Each row has a name. Each question is about the rows just above it.

(91): [103 152 135 148  97  97 115 126  70 151 143 131  98 167 119 186 159 138]
(45): [103 152 135 148  97  97 115 126  70 151 143 131  98 167 119 186 144 137]
(154): [119 161 138 151  85 105  91 110  82 173 136 131  97 142 120 204 167 146]
(90): [119 153 138 151  84 105  91 110  82 173 136 131  97 142 120 204 167 146]
(114): [117 164 125 158  97 105 110 111  92 146 160 142  94 162 111 199 162 137]
(157): [103 152 135 148  97  97 115 126  70 151 143 131  98 167 119 180 162 145]
Among the named rows, does one hold [ 97 158 125 164] next to each other, in this order? : no
Is [204 167] printed in one of the named rows, side by side and in this order? : yes
Does one of the named rows hold [115  97  97] side by side, in this order? : no
Among the named rows, does one hold [142 120] next to each other, in this order? : yes

(45): [ 86 165 156 218]
(139): [115 189 146  81]
(158): [ 82 189 146 185]
(83): [ 82 189 146 167]
(114): [ 82 189 146  81]
Does one of the named rows hold [115 189 146] side by side, in this order? : yes
Among the named rows, does one hold [189 146 167] next to each other, in this order? : yes
Among the named rows, does one hold [146 189] next to each other, in this order? : no
Does one of the named rows hold [146  81] side by side, in this order? : yes

(45): [173  32 216 107]
(218): [173  32 102 128]
(83): [118 133 178 105]
(139): [128 189 160 153]
(171): [128  96 134 128]
(90): [112 193  89  96]
Is [112 193  89] printed in one of the named rows, side by side and in this order? : yes
Does one of the named rows hold [133 118] side by side, in this order? : no

(114): [127  65 122 133 105 137 126 117  52 138 152]
(171): [143 131 150 130 123 125 180  90  60 135 150]
(158): [127  65 122 133 105 137 126 117 130 126 115]
(218): [131 126 126  65 117 126 106 138 146 146 155]
(133): [110 114 146  91 128 130 175  96  56 143 157]
(154): [121 131 144 132 135 136  94 166 126 130 115]
(83): [110 114 146  91 128 130 161  96  56 143 157]
(90): [135 154 122 148 151 126 112 134 116 148 116]
Among the named rows, does one hold [146 114] next to each other, in this order? : no
Among the named rows, does one hold [166  94 136 135] next to each other, in this order? : no
Among the named rows, does one hold [166  94] next to each other, in this order? : no
Is [ 65 122] printed in one of the named rows, side by side and in this order? : yes

(90): [165 158 220 169 112 158  90 140 164 146  85 147 128]
(91): [ 87  98 107  97 112 106 146 144 107  98 147 105 129]
(83): [115 121 210 133  82 135 109 171 143 103 102 121 130]
(45): [143 139 117 138 143 132 127 117 132 141 126 134 127]
Among the named rows, does one hold [140  90] next to each other, in this order? : no
Does one of the named rows hold [139 116] side by side, in this order? : no
Among the named rows, does one hold [143 140 117] next to each other, in this order? : no
Is [144 107] printed in one of the named rows, side by side and in this order? : yes
Among the named rows, does one hold [165 158 220 169 111] next to each other, in this order? : no

(90): [ 51 104 156 206 215 148 146  74 172 114  44 158 180 166 215 129 130 129
  62]
(218): [167  76 103 169  47 148 150 203 188  76 149 207 101 138 159 102 196 194
 125]
(157): [112  58 149 180  70 201 107 159 199  92 147  58  89 103 114 130  58 133
  66]
(154): [ 65 213  60  55  52 189  52 101  73 135  44  81  62  98 160  43 150 129
 101]
(114): [119 124  93 202 187 186  82  42 207 127 110 179  84 149 170  47  47  69
 194]
(171): [ 90  66 202  75 105 163 157 190  62 200  95  51 152 172 174 140 103 126
 183]
Among the named rows, does one hold [ 74 172] next to each other, in this order? : yes
Does one of the named rows hold [ 89 103 113 130  58] side by side, in this order? : no
Is [148 146  74 172] printed in one of the named rows, side by side and in this order? : yes
Is [119 124] printed in one of the named rows, side by side and in this order? : yes

(171): [157  77  81 112 223  50]
(157): [132  49  34 130 218  51]
(133): [139 106  82 184 137  46]
(154): [ 77 113 112 159  89 208]
(139): [132  61  48 161 204  51]
(90): [ 96  73  86  87 210  93]
(91): [ 94  51  47 105 205  67]
(45): [163  79  67 139 185  56]
(218): [149  98 112 128 190  75]
(158): [163 195 198 105  96 141]
(83): [ 78  51  49 105 222  70]
(114): [ 91  35  35 121 220  46]
Does one of the named rows hold [132  61  48] side by side, in this order? : yes
Among the named rows, does one hold [ 61  48 161 204] next to each other, in this order? : yes
Among the named rows, does one hold [185 139  67] next to each other, in this order? : no
Does one of the named rows hold [163 195] side by side, in this order? : yes
Among the named rows, does one hold [ 86 210  93] next to each other, in this order? : no

